Here is a table of points, one per row:
1.1 & -0.5 & -1.1 & -0.9 & -2.2 & 1.2 & 0.1 & 0.5 & 1.3 & -1.4 & 0.5 & -0.2 & 1.1 & 0.7 & -0.8 & -1.2 & -0.2 & 1.7 & -0.9 & 1.2 & -0.1 & 0.1 & 1.2 & 0.2 \\
-2.2 & 0.9 & -0.4 & 1.3 & -0.1 & -0.6 & -1.2 & -0.4 & 0.1 & -0.5 & -0.6 & 1.7 & 0.7 & 1.1 & 0.8 & 0.0 & 1.0 & 0.0 & 1.1 & -1.0 & 1.7 & 1.0 & -0.1 & 2.2 \\
2.2 & 0.0 & -0.5 & -0.3 & -0.1 & 0.9 & 1.4 & -1.4 & 1.4 & -0.9 & -0.5 & -0.5 & 0.6 & 1.2 & -1.3 & 0.8 & 1.2 & -1.2 & -1.0 & 1.0 & -0.6 & -0.1 & -0.6 & 1.6 \\
1.7 & -0.3 & 0.7 & 0.0 & 0.3 & 1.1 & -0.2 & -1.0 & 0.8 & -0.8 & 0.3 & -0.5 & 0.2 & 1.9 & 0.4 & -0.2 & -1.0 & 0.0 & 0.4 & -1.0 & -0.6 & 1.5 & 1.1 & 0.9 \\
-0.2 & -0.6 & -0.6 & -0.3 & 0.0 & -0.5 & -0.3 & -0.9 & -0.5 & 1.3 & 0.4 & -0.2 & -1.2 & -0.3 & -0.8 & -2.4 & 0.4 & -0.5 & 1.2 & 1.7 & -1.4 & -0.6 & -0.1 & -1.2 \\
1.0 & -0.3 & 0.4 & -0.1 & -0.7 & 0.3 & 0.6 & 0.3 & -1.2 & 0.5 & 1.8 & -0.8 & -0.8 & -0.9 & 0.8 & -0.1 & -1.3 & -1.8 & 0.4 & -0.9 & 0.2 & -0.9 & 0.8 & -2.2 \\
-0.7 & 1.0 & 0.3 & -1.6 & 2.7 & -1.6 & 1.4 & 0.9 & 1.9 & 1.3 & -0.6 & -0.8 & -1.7 & -2.3 & 1.2 & 1.2 & 0.1 & -0.1 & 0.6 & -1.2 & -0.8 & 0.1 & -0.2 & 2.1 \\
0.6 & -2.0 & 1.0 & -0.4 & -2.1 & -1.1 & 0.2 & -0.4 & -2.5 & -0.6 & 2.5 & 0.1 & -0.1 & 0.4 & 1.7 & 0.0 & 0.8 & 0.9 & -0.5 & 0.2 & -1.0 & 0.9 & -0.5 & -1.0 \\
1.3 & 1.0 & 0.5 & -1.0 & -3.5 & 0.3 & 0.4 & -0.1 & 0.4 & -0.3 & -0.2 & 0.3 & 0.0 & 0.9 & -0.8 & -1.4 & 0.1 & 0.0 & 0.1 & 0.0 & 0.2 & 0.8 & 0.4 & -1.1 \\
-1.8 & 1.4 & -1.5 & 2.4 & 0.5 & -2.0 & -0.8 & 1.1 & -0.2 & -0.8 & -1.0 & -1.1 & 0.1 & 1.9 & -0.9 & 1.0 & 0.0 & 2.3 & -0.4 & -1.0 & 1.6 & -1.1 & -0.8 & 1.1 \\
1.3 & -0.1 & -0.2 & -0.5 & -0.5 & 1.2 & 0.3 & 0.4 & -0.3 & -1.2 & -0.4 & -1.3 & -0.8 & 0.3 & -0.5 & 0.9 & 0.3 & 1.0 & 1.8 & 0.0 & -0.1 & 0.5 & 0.3 & -0.2 \\
-0.3 & 0.7 & -0.5 & -0.6 & 0.5 & 2.3 & -1.5 & 2.1 & 0.1 & -0.5 & 0.6 & -0.1 & 0.8 & -0.1 & 0.1 & -0.1 & 0.8 & 0.1 & 0.6 & 0.1 & -1.1 & 0.9 & -0.2 & -1.9 \\
-1.1 & -1.6 & -0.7 & -1.2 & -0.5 & -0.2 & -0.4 & -1.8 & 0.9 & 0.5 & 1.0 & -1.5 & -0.9 & -0.7 & 0.0 & 0.5 & -1.8 & -1.1 & 0.3 & -0.1 & 0.0 & -0.6 & -0.3 & -0.5 \\
1.5 & -0.9 & -1.3 & 0.7 & 0.7 & 1.0 & 1.3 & 0.4 & -1.5 & 0.5 & -0.5 & 0.9 & 0.5 & 1.2 & 0.0 & 0.0 & 0.5 & 0.5 & -1.4 & 1.5 & 1.3 & 0.1 & -0.2 & -0.5 \\
1.0 & 0.8 & 1.1 & -0.8 & 0.8 & 2.1 & 0.2 & 1.0 & -0.9 & -0.6 & 1.5 & 0.0 & 1.1 & 0.9 & -0.3 & -0.7 & -0.4 & 1.3 & -0.5 & 1.3 & 1.1 & -0.2 & 0.8 & -0.2 \\
-0.1 & 1.6 & 1.1 & 2.2 & 1.4 & -0.7 & -0.7 & -1.2 & 1.6 & -0.3 & -1.1 & -0.2 & 0.3 & 1.4 & 0.9 & 0.5 & 0.1 & 0.4 & -0.7 & 0.5 & 0.1 & -0.4 & -0.2 & -0.4 \\
-0.6 & 0.8 & -0.5 & 2.1 & 0.1 & -1.9 & 0.8 & 0.5 & -0.4 & -1.1 & -0.8 & -0.3 & 0.4 & -0.1 & -0.5 & -0.6 & -0.9 & -0.1 & -0.3 & 0.3 & 0.4 & 2.0 & -0.1 & 2.0 \\
-0.5 & 0.5 & -1.2 & 2.7 & 0.6 & -1.8 & 1.0 & -0.4 & 0.5 & -1.1 & 0.2 & 0.7 & 0.0 & 0.6 & 0.0 & -0.5 & 0.2 & 0.5 & 0.7 & 0.8 & 2.0 & -0.7 & -1.9 & 0.0 \\
-0.2 & 0.2 & -0.1 & -1.4 & -0.3 & 0.8 & -0.1 & -1.4 & 1.6 & 0.7 & -0.7 & 0.1 & 0.8 & -1.2 & 0.2 & -0.3 & 0.1 & -0.3 & 0.3 & -0.9 & 0.3 & 0.6 & -0.2 & -0.3 \\
1.2 & -0.5 & -0.5 & -0.4 & -1.6 & 1.7 & 0.2 & 1.2 & -0.8 & 0.1 & 1.3 & 1.3 & 0.2 & -0.1 & -0.6 & 0.7 & -0.7 & -0.4 & -1.4 & 1.4 & -0.6 & -0.1 & 0.7 & -0.3 \\
-1.1 & -0.1 & 0.4 & -0.4 & 0.1 & 0.2 & 0.2 & -2.5 & -0.4 & 1.3 & 1.0 & 1.1 & -2.9 & -1.9 & -0.9 & -0.4 & -0.5 & -1.3 & -0.7 & -1.7 & -0.6 & -1.2 & 1.2 & -0.5 \\
0.3 & 1.8 & 0.4 & -0.3 & 1.4 & -2.5 & -1.0 & 0.4 & -1.0 & 0.6 & -2.3 & 0.0 & 0.4 & 0.4 & 0.8 & 1.8 & 0.9 & 0.1 & 0.6 & -0.2 & 1.4 & 0.6 & 0.0 & 1.0 \\
-2.6 & 1.0 & 2.3 & 0.2 & 2.1 & -1.7 & 0.2 & 0.4 & -1.4 & 0.5 & -2.0 & 1.2 & -0.2 & -1.7 & 0.8 & 1.5 & -0.4 & -1.3 & 1.3 & -1.3 & -1.2 & -2.8 & -0.5 & 0.6 \\
1.0 & -0.7 & 0.2 & -0.2 & -0.8 & 1.0 & -1.6 & 2.3 & -1.2 & -1.0 & -0.7 & 0.4 & 0.7 & 0.7 & 1.1 & -1.9 & -0.4 & 1.1 & -1.8 & 1.8 & -0.1 & -1.3 & -1.2 & 0.5 \\
-1.7 & -0.8 & 0.8 & -0.2 & 0.5 & -0.4 & 0.3 & 0.9 & 0.9 & 2.0 & -1.2 & 0.1 & -0.1 & 0.0 & -0.8 & 0.4 & -0.1 & -0.2 & -0.4 & -0.6 & -0.7 & -0.1 & 1.6 & -0.7 \\
-1.1 & -2.7 & -0.4 & -1.5 & 1.1 & 0.2 & 0.6 & -1.3 & 0.7 & -0.9 & 1.1 & -0.4 & 0.2 & -1.3 & -0.9 & -0.6 & -0.4 & -0.9 & 1.0 & -0.2 & -1.3 & 0.5 & -1.0 & 0.1 \\
0.0 & -0.5 & 0.4 & 0.4 & -0.6 & 0.6 & -1.4 & 0.4 & -0.1 & 2.5 & 0.3 & -0.1 & 0.4 & -3.0 & 0.3 & 1.1 & 1.5 & -0.9 & -0.5 & -1.8 & 0.1 & 0.4 & -0.2 & -1.1 \\
There is one direction along which these points spread out most. Take the direction at right angles to it along which they spread out most. Then take the direction at right angles to both along which they spread out most. Go by this last direction. How many in every 100 of the points above lie lower along it than each point below? Round to a whole number. More than half of the points above lie lower than the first one.
1.0 & -0.3 & 0.4 & -0.1 & -0.7 & 0.3 & 0.6 & 0.3 & -1.2 & 0.5 & 1.8 & -0.8 & -0.8 & -0.9 & 0.8 & -0.1 & -1.3 & -1.8 & 0.4 & -0.9 & 0.2 & -0.9 & 0.8 & -2.2 \\ 19
0.3 & 1.8 & 0.4 & -0.3 & 1.4 & -2.5 & -1.0 & 0.4 & -1.0 & 0.6 & -2.3 & 0.0 & 0.4 & 0.4 & 0.8 & 1.8 & 0.9 & 0.1 & 0.6 & -0.2 & 1.4 & 0.6 & 0.0 & 1.0 \\ 30
1.5 & -0.9 & -1.3 & 0.7 & 0.7 & 1.0 & 1.3 & 0.4 & -1.5 & 0.5 & -0.5 & 0.9 & 0.5 & 1.2 & 0.0 & 0.0 & 0.5 & 0.5 & -1.4 & 1.5 & 1.3 & 0.1 & -0.2 & -0.5 \\ 33
-0.2 & -0.6 & -0.6 & -0.3 & 0.0 & -0.5 & -0.3 & -0.9 & -0.5 & 1.3 & 0.4 & -0.2 & -1.2 & -0.3 & -0.8 & -2.4 & 0.4 & -0.5 & 1.2 & 1.7 & -1.4 & -0.6 & -0.1 & -1.2 \\ 44
1.7 & -0.3 & 0.7 & 0.0 & 0.3 & 1.1 & -0.2 & -1.0 & 0.8 & -0.8 & 0.3 & -0.5 & 0.2 & 1.9 & 0.4 & -0.2 & -1.0 & 0.0 & 0.4 & -1.0 & -0.6 & 1.5 & 1.1 & 0.9 \\ 89
-1.1 & -1.6 & -0.7 & -1.2 & -0.5 & -0.2 & -0.4 & -1.8 & 0.9 & 0.5 & 1.0 & -1.5 & -0.9 & -0.7 & 0.0 & 0.5 & -1.8 & -1.1 & 0.3 & -0.1 & 0.0 & -0.6 & -0.3 & -0.5 \\ 85
1.0 & 0.8 & 1.1 & -0.8 & 0.8 & 2.1 & 0.2 & 1.0 & -0.9 & -0.6 & 1.5 & 0.0 & 1.1 & 0.9 & -0.3 & -0.7 & -0.4 & 1.3 & -0.5 & 1.3 & 1.1 & -0.2 & 0.8 & -0.2 \\ 26
0.0 & -0.5 & 0.4 & 0.4 & -0.6 & 0.6 & -1.4 & 0.4 & -0.1 & 2.5 & 0.3 & -0.1 & 0.4 & -3.0 & 0.3 & 1.1 & 1.5 & -0.9 & -0.5 & -1.8 & 0.1 & 0.4 & -0.2 & -1.1 \\ 7
-1.1 & -0.1 & 0.4 & -0.4 & 0.1 & 0.2 & 0.2 & -2.5 & -0.4 & 1.3 & 1.0 & 1.1 & -2.9 & -1.9 & -0.9 & -0.4 & -0.5 & -1.3 & -0.7 & -1.7 & -0.6 & -1.2 & 1.2 & -0.5 \\ 48
-0.6 & 0.8 & -0.5 & 2.1 & 0.1 & -1.9 & 0.8 & 0.5 & -0.4 & -1.1 & -0.8 & -0.3 & 0.4 & -0.1 & -0.5 & -0.6 & -0.9 & -0.1 & -0.3 & 0.3 & 0.4 & 2.0 & -0.1 & 2.0 \\ 70
1.0 & -0.7 & 0.2 & -0.2 & -0.8 & 1.0 & -1.6 & 2.3 & -1.2 & -1.0 & -0.7 & 0.4 & 0.7 & 0.7 & 1.1 & -1.9 & -0.4 & 1.1 & -1.8 & 1.8 & -0.1 & -1.3 & -1.2 & 0.5 \\ 0
